In the data rows, the value 128 means zero.
Some points, one per row:
[135 144 141 142 192 145  52  25 110]
[111 113 136 141 156 118  99 130 162]
[ 75 133 128 143 138 121  59  85 162]
[152 111  99  73  38 149 255 248  98]
[103 102 113 116 101  69  99 151 196]
[130 144 129 163 183 142  38  15  98]
[111 135 129 137 166 104  12   3  96]
[156  99  94  54  14 142 255 255  69]
[122 147 128 148 144 132 138 156 133]
[162 194 161 168 207 187  76  25  72]
[162 177 153 167 182 150  96  96 118]
[147 121 106 110  84 131 206 192 111]
[143 181 164 175 216 201  56  24  62]
[158 101  93  58  32 150 255 248  87]
[119 134 126 142 128 121 128 127 144]
[150 159 144 158 190 157  75  74 115]
[131 137 131 127 142 105 115 124 150]
[122 105 113  84  62  86 201 248 190]
Then 10 other points, each followed by its number:
[119 134 136 147 174 108  14   0  94] 0
[155 109 109 100  81 143 223 205 109] 1
[130 132 127 137 131  95  79 109 184] 2
[109 108 117 137 149  79  15  30 130] 3
[100 114 142 126 134 103  65  93 178] 4
[160 125 120  95  68 124 207 207 104] 5
[155 164 150 171 186 135 101 108 122] 6
[143 130 133 132 132 144 158 163 108] 7
[150 113 112  83  49 141 255 234  90] 8
[ 84 115 118 130 150  93   0   0  83] 9
Which three of these numbered points are nearest to each point below, ignoring the direction in which the first points spread most? Their numbers follow each, nearest first.
[147 160 139 157 165 138 109 105 124] > 6 7 5
[133 107 117  83  30  91 190 237 209] > 2 4 3
[122 123 121 140 153  95   1   0  84] > 0 9 3
[ 98 106 124 133 138 117  70  75 165] > 4 2 3
[ 81 113 114 128 125  96  84 119 194] > 4 2 3
[105 128 131 130 154 102  70  98 165] > 4 2 3
Now 10 new points, numbered from 0 again:
[141 133 129 145 130 148 144 147 134] 0
[ 99 126 124 140 160 120  75 107 164] 1
[ 94 112 119 133 141  84   0   0  74] 2
[114  87 114  68  36  95 234 255 180] 3
[146 168 142 164 194 136  92  91 112] 4
[119 118 130 142 129 116 100 124 148] 5
[109 127 133 132 142 113  72  87 154] 6
[149 110 114  89  79 132 237 211 101] 7
[120 140 142 129 138 124 118 130 153] 8
[142 161 136 151 173 144  91 100 116] 9
The same question for these:
[156 170 135 164 185 165  79  68 121] > 9 0 4
[139  97 118  65  29  93 255 255 172] > 8 3 6
[ 88 147 154 165 226 190  75   0  12] > 7 9 4
[ 80 148 156 184 223 206  74   0   0] > 7 9 4
[116 127 141 139 141 127 111 139 147] > 8 5 1
[126 128 138 139 140 121  86 118 163] > 5 8 6
